In the data rows, the value 128 means zero.
Some points, each followed by its number:
(097, 155, 129, 111, 146, 115, 146, 131, 127, 131, 151, 147, 166, 173, 083, 115, 105, 127, 147, 128, 078, 117, 161, 130, 142, 106, 142) 0
(200, 003, 195, 173, 179, 069, 000, 054, 059, 026, 076, 000, 014, 078, 181, 164, 208, 168, 035, 080, 195, 154, 049, 202, 111, 106, 000) 1
(143, 091, 111, 143, 158, 172, 096, 208, 098, 108, 121, 104, 090, 143, 126, 138, 128, 141, 090, 138, 128, 145, 098, 147, 112, 106, 094) 2
(156, 180, 149, 108, 096, 120, 212, 133, 163, 155, 142, 178, 190, 142, 133, 138, 102, 113, 194, 111, 136, 111, 175, 074, 113, 167, 146) 3
(164, 079, 115, 151, 133, 106, 074, 120, 118, 119, 130, 077, 117, 123, 184, 150, 125, 137, 109, 131, 137, 165, 041, 155, 116, 197, 113) 4
(146, 126, 121, 155, 114, 145, 157, 136, 134, 195, 165, 193, 178, 128, 142, 131, 107, 140, 197, 113, 184, 111, 136, 117, 125, 136, 186) 5
(000, 220, 125, 150, 104, 147, 181, 148, 150, 115, 142, 192, 158, 115, 062, 119, 130, 147, 200, 113, 098, 121, 190, 069, 111, 167, 188) 6
(134, 088, 144, 148, 171, 120, 067, 120, 107, 079, 134, 043, 110, 136, 132, 124, 156, 169, 094, 116, 192, 159, 116, 145, 143, 146, 063) 7
(094, 157, 119, 179, 107, 176, 132, 136, 097, 132, 142, 171, 130, 145, 099, 013, 102, 145, 065, 067, 083, 132, 191, 125, 146, 131, 160) 8
(087, 153, 119, 139, 111, 119, 148, 149, 135, 150, 142, 141, 124, 155, 061, 132, 127, 133, 087, 154, 073, 128, 109, 118, 139, 163, 175) 9
(135, 073, 151, 163, 113, 121, 123, 100, 139, 119, 118, 153, 118, 111, 139, 131, 118, 147, 101, 118, 137, 088, 140, 145, 067, 120, 140) 10
(108, 158, 132, 124, 114, 120, 135, 151, 134, 139, 129, 143, 150, 151, 100, 138, 158, 131, 167, 147, 115, 079, 171, 096, 118, 130, 137) 11
(110, 084, 086, 144, 147, 108, 087, 136, 117, 117, 135, 046, 087, 133, 076, 112, 118, 137, 068, 166, 104, 145, 101, 151, 150, 119, 075) 12
(111, 148, 131, 086, 150, 106, 083, 106, 115, 100, 120, 100, 126, 126, 121, 127, 155, 169, 135, 096, 099, 140, 139, 140, 127, 126, 059) 13
(119, 146, 142, 135, 164, 104, 151, 105, 133, 173, 107, 169, 147, 122, 165, 160, 152, 110, 175, 126, 137, 131, 164, 111, 122, 131, 176) 14
(116, 128, 072, 129, 114, 144, 144, 141, 155, 143, 151, 123, 112, 122, 129, 127, 127, 084, 114, 132, 085, 102, 118, 152, 144, 130, 160) 15
(196, 161, 157, 124, 120, 184, 148, 105, 165, 141, 126, 176, 207, 108, 148, 109, 132, 119, 208, 117, 196, 149, 130, 119, 117, 159, 166) 16
(255, 000, 110, 186, 167, 118, 000, 024, 072, 110, 058, 027, 018, 144, 255, 134, 219, 174, 063, 070, 240, 174, 000, 237, 179, 143, 000) 17
(111, 141, 147, 137, 132, 143, 130, 119, 121, 101, 113, 138, 130, 117, 132, 126, 141, 115, 159, 136, 155, 125, 115, 142, 124, 145, 111) 18
(100, 174, 166, 131, 103, 150, 163, 125, 162, 090, 125, 145, 175, 146, 121, 131, 111, 121, 229, 102, 148, 123, 176, 090, 118, 154, 183) 19
(119, 099, 135, 130, 142, 110, 080, 116, 102, 083, 124, 116, 096, 191, 129, 112, 127, 146, 100, 126, 130, 142, 122, 137, 125, 131, 078) 20
(122, 052, 139, 123, 172, 141, 109, 116, 109, 079, 128, 076, 096, 115, 098, 106, 110, 153, 110, 143, 107, 158, 144, 120, 127, 126, 088) 21
(136, 097, 163, 114, 159, 090, 043, 113, 106, 049, 103, 031, 074, 124, 127, 191, 198, 171, 119, 104, 148, 176, 061, 143, 142, 123, 004) 22
(150, 178, 115, 147, 116, 146, 169, 147, 132, 179, 161, 200, 134, 169, 103, 105, 094, 128, 123, 132, 116, 116, 125, 117, 137, 131, 217) 23
(099, 180, 180, 154, 137, 121, 143, 144, 156, 112, 133, 187, 156, 097, 095, 143, 127, 125, 204, 079, 123, 104, 170, 098, 126, 158, 186) 24
(173, 126, 169, 104, 115, 147, 109, 152, 125, 145, 112, 123, 137, 123, 135, 126, 143, 120, 172, 115, 141, 115, 125, 131, 104, 130, 132) 25
(117, 103, 179, 136, 134, 106, 131, 124, 110, 128, 145, 094, 089, 142, 149, 127, 135, 136, 100, 130, 121, 117, 091, 111, 130, 122, 111) 26
(115, 146, 095, 101, 110, 131, 154, 174, 140, 143, 127, 140, 149, 148, 070, 099, 087, 119, 079, 058, 075, 118, 143, 123, 125, 130, 161) 27
(231, 000, 114, 179, 178, 093, 000, 044, 063, 101, 102, 021, 049, 149, 235, 149, 238, 171, 056, 107, 233, 153, 000, 195, 188, 085, 000) 28
(166, 101, 101, 116, 095, 140, 117, 134, 110, 155, 130, 129, 132, 135, 134, 096, 125, 133, 089, 142, 127, 109, 080, 162, 121, 129, 154) 29
(151, 121, 182, 141, 133, 124, 114, 140, 181, 151, 131, 139, 128, 139, 137, 157, 139, 104, 150, 095, 131, 085, 121, 123, 131, 103, 139) 30
(187, 023, 084, 154, 111, 151, 123, 089, 114, 163, 082, 167, 126, 167, 186, 113, 142, 134, 128, 140, 169, 108, 053, 177, 120, 121, 148) 31
(118, 131, 124, 127, 105, 142, 190, 166, 169, 153, 131, 196, 156, 126, 120, 138, 109, 123, 140, 136, 123, 111, 142, 133, 120, 153, 215) 32
(126, 195, 105, 121, 093, 130, 138, 123, 135, 136, 120, 150, 128, 124, 142, 108, 133, 148, 104, 111, 149, 129, 164, 106, 138, 160, 116) 33
(148, 130, 148, 168, 099, 124, 147, 094, 149, 149, 124, 180, 175, 111, 183, 137, 153, 078, 211, 128, 217, 102, 154, 133, 141, 140, 168) 34
(137, 090, 121, 151, 100, 108, 078, 116, 092, 111, 098, 097, 094, 108, 142, 126, 109, 128, 096, 168, 103, 136, 076, 155, 132, 106, 107) 35
(096, 136, 099, 147, 131, 128, 116, 130, 115, 129, 141, 141, 115, 141, 122, 087, 111, 127, 123, 144, 103, 117, 132, 141, 107, 120, 139) 36
(105, 126, 132, 112, 141, 128, 088, 126, 102, 092, 127, 074, 094, 141, 113, 129, 128, 124, 079, 143, 075, 139, 103, 156, 132, 120, 063) 37
(126, 167, 145, 126, 124, 128, 149, 143, 150, 168, 150, 189, 177, 129, 137, 138, 112, 076, 173, 089, 148, 125, 170, 126, 112, 144, 190) 38
(091, 173, 115, 107, 109, 128, 151, 168, 132, 138, 140, 169, 160, 141, 088, 153, 065, 121, 115, 141, 063, 113, 145, 118, 128, 112, 217) 39
(069, 122, 146, 101, 125, 108, 158, 156, 108, 145, 160, 114, 136, 135, 100, 109, 123, 138, 131, 145, 107, 157, 143, 120, 129, 076, 136) 40
(121, 103, 124, 135, 151, 126, 093, 099, 123, 120, 107, 113, 134, 092, 149, 016, 141, 146, 126, 106, 147, 141, 140, 120, 117, 129, 113) 41
(108, 102, 096, 121, 121, 137, 130, 161, 111, 119, 130, 116, 110, 140, 131, 099, 121, 125, 090, 154, 095, 117, 123, 152, 131, 132, 134) 42
(093, 147, 117, 109, 104, 154, 132, 132, 127, 154, 147, 156, 156, 107, 120, 129, 116, 103, 141, 160, 109, 111, 121, 130, 101, 142, 163) 43
(097, 166, 103, 132, 110, 119, 163, 154, 118, 102, 163, 118, 147, 142, 110, 171, 086, 109, 111, 144, 124, 112, 168, 096, 126, 157, 158) 44
(067, 153, 118, 127, 117, 124, 169, 171, 132, 171, 164, 167, 139, 145, 114, 117, 092, 142, 068, 160, 067, 099, 130, 099, 144, 145, 162) 45
(124, 170, 134, 117, 111, 168, 195, 115, 162, 163, 081, 215, 194, 117, 119, 129, 112, 078, 210, 107, 135, 104, 188, 085, 106, 170, 214) 46
(149, 126, 086, 113, 156, 124, 158, 154, 132, 133, 137, 123, 122, 122, 147, 111, 138, 138, 116, 108, 093, 114, 128, 121, 125, 141, 136) 47
(102, 117, 150, 134, 147, 150, 106, 109, 134, 086, 120, 088, 108, 153, 127, 160, 143, 119, 152, 114, 151, 133, 119, 123, 128, 121, 086) 48
Which three points above are nearest to each new point, looking only along the 3 directions in which the numbered points spread most? Their numbers follow each, nearest first.
(117, 155, 133, 095, 141, 180, 148, 124, 135, 123, 148, 130, 114, 114, 141, 127, 145, 137, 134, 114, 133, 126, 138, 107, 117, 125, 159) 33 11 30
(145, 101, 064, 118, 106, 116, 113, 132, 152, 155, 141, 131, 122, 154, 187, 107, 109, 135, 091, 123, 106, 099, 073, 150, 141, 149, 149) 29 15 42
(137, 111, 131, 169, 118, 155, 129, 116, 153, 163, 161, 155, 154, 123, 138, 124, 120, 137, 169, 104, 138, 104, 124, 125, 121, 138, 122) 30 25 14
(130, 144, 143, 117, 142, 104, 097, 144, 153, 109, 108, 093, 119, 111, 125, 112, 093, 158, 126, 142, 096, 134, 108, 120, 136, 142, 086) 26 13 21
(161, 030, 174, 151, 170, 091, 008, 081, 094, 053, 080, 000, 046, 124, 153, 205, 213, 169, 065, 103, 156, 207, 061, 156, 137, 093, 000) 1 22 7
(030, 206, 138, 130, 157, 106, 154, 167, 176, 111, 143, 141, 159, 097, 051, 131, 104, 097, 173, 117, 074, 120, 208, 063, 121, 141, 149) 6 0 24
(126, 132, 128, 127, 141, 141, 155, 120, 136, 131, 122, 131, 114, 134, 111, 130, 121, 114, 114, 143, 216, 119, 099, 122, 139, 108, 143) 10 30 25
(125, 153, 120, 111, 100, 121, 134, 124, 157, 111, 119, 118, 060, 125, 115, 114, 129, 099, 124, 131, 138, 128, 177, 126, 162, 111, 139) 33 47 36
(127, 120, 130, 133, 132, 152, 141, 096, 144, 148, 131, 125, 151, 123, 131, 123, 139, 124, 127, 107, 160, 111, 131, 136, 122, 000, 125) 10 25 30
(114, 126, 116, 107, 130, 119, 086, 117, 091, 075, 116, 057, 086, 101, 108, 126, 131, 151, 070, 147, 101, 160, 128, 153, 142, 128, 061) 37 21 12
(087, 172, 142, 122, 120, 138, 144, 127, 122, 079, 121, 094, 120, 128, 077, 111, 141, 147, 155, 118, 105, 122, 155, 090, 096, 115, 113) 40 11 0
(163, 128, 135, 117, 117, 123, 122, 125, 139, 150, 172, 158, 129, 143, 124, 115, 115, 107, 117, 141, 099, 122, 119, 136, 133, 140, 112) 47 36 15
(116, 076, 099, 120, 122, 127, 255, 139, 145, 186, 129, 156, 105, 130, 103, 132, 139, 107, 090, 164, 094, 130, 123, 130, 135, 124, 184) 15 23 8
(106, 146, 127, 118, 152, 121, 131, 100, 122, 117, 148, 113, 109, 124, 102, 102, 126, 137, 124, 149, 121, 131, 171, 126, 114, 108, 122) 40 33 36
(114, 177, 132, 119, 150, 150, 088, 123, 131, 117, 179, 127, 126, 135, 107, 126, 119, 133, 129, 142, 114, 108, 168, 096, 126, 122, 133) 40 44 0
(120, 166, 134, 130, 137, 118, 129, 103, 136, 111, 149, 116, 114, 132, 108, 126, 136, 111, 106, 123, 090, 162, 134, 135, 112, 116, 100) 40 26 36
(132, 088, 101, 114, 151, 153, 127, 152, 121, 152, 119, 110, 153, 142, 131, 109, 091, 125, 107, 184, 132, 072, 101, 165, 117, 120, 118) 29 42 47
(171, 164, 167, 131, 110, 146, 175, 090, 142, 159, 115, 201, 184, 119, 145, 145, 113, 115, 226, 128, 182, 137, 177, 110, 097, 132, 167) 16 34 3
(053, 229, 149, 101, 125, 125, 166, 181, 160, 104, 128, 136, 152, 097, 054, 122, 037, 113, 164, 125, 078, 117, 187, 080, 107, 121, 136) 6 0 44
(212, 032, 076, 181, 116, 133, 074, 075, 144, 199, 092, 185, 104, 165, 211, 089, 122, 124, 115, 146, 200, 091, 033, 178, 122, 110, 150) 31 29 4
(115, 134, 109, 183, 142, 095, 102, 139, 060, 110, 102, 065, 078, 124, 080, 134, 120, 151, 083, 147, 084, 125, 122, 124, 121, 146, 093) 37 21 12
(146, 137, 116, 130, 138, 119, 129, 136, 126, 140, 114, 145, 185, 135, 119, 133, 130, 133, 118, 138, 130, 148, 139, 127, 091, 129, 128) 33 47 30
(139, 139, 118, 132, 114, 129, 090, 104, 108, 123, 117, 143, 133, 141, 108, 124, 125, 119, 117, 137, 114, 128, 139, 111, 130, 129, 207) 47 33 36
(142, 162, 115, 108, 143, 112, 131, 139, 142, 126, 167, 145, 144, 132, 115, 107, 156, 151, 123, 136, 126, 122, 162, 112, 121, 121, 135) 33 11 47
(105, 137, 108, 126, 135, 131, 149, 149, 138, 138, 155, 149, 115, 133, 124, 136, 116, 137, 159, 148, 075, 143, 141, 177, 157, 123, 112) 36 47 40
(155, 140, 110, 109, 101, 140, 199, 139, 144, 145, 152, 191, 157, 146, 123, 118, 100, 102, 130, 157, 096, 091, 121, 111, 132, 135, 218) 23 32 43
(121, 097, 143, 132, 130, 159, 140, 155, 135, 124, 125, 139, 137, 141, 125, 125, 130, 094, 147, 131, 119, 119, 123, 118, 140, 148, 127) 33 47 30
(116, 129, 111, 114, 119, 092, 135, 146, 161, 117, 123, 117, 135, 125, 097, 148, 135, 124, 072, 091, 072, 140, 121, 116, 119, 114, 117) 40 36 42
(117, 135, 188, 132, 129, 110, 130, 146, 109, 102, 118, 105, 136, 127, 113, 124, 140, 138, 092, 105, 097, 157, 137, 140, 139, 110, 099) 13 26 21
(096, 239, 156, 098, 123, 140, 193, 170, 166, 136, 168, 181, 174, 115, 098, 120, 092, 093, 201, 138, 090, 119, 174, 076, 118, 160, 207) 6 3 24
(125, 111, 089, 122, 142, 154, 202, 116, 140, 114, 111, 123, 156, 103, 141, 140, 118, 125, 134, 140, 117, 123, 143, 133, 113, 116, 157) 33 43 47
(119, 125, 101, 115, 108, 118, 162, 154, 114, 143, 126, 129, 132, 138, 107, 138, 117, 124, 094, 165, 091, 127, 117, 115, 131, 123, 134) 36 15 42
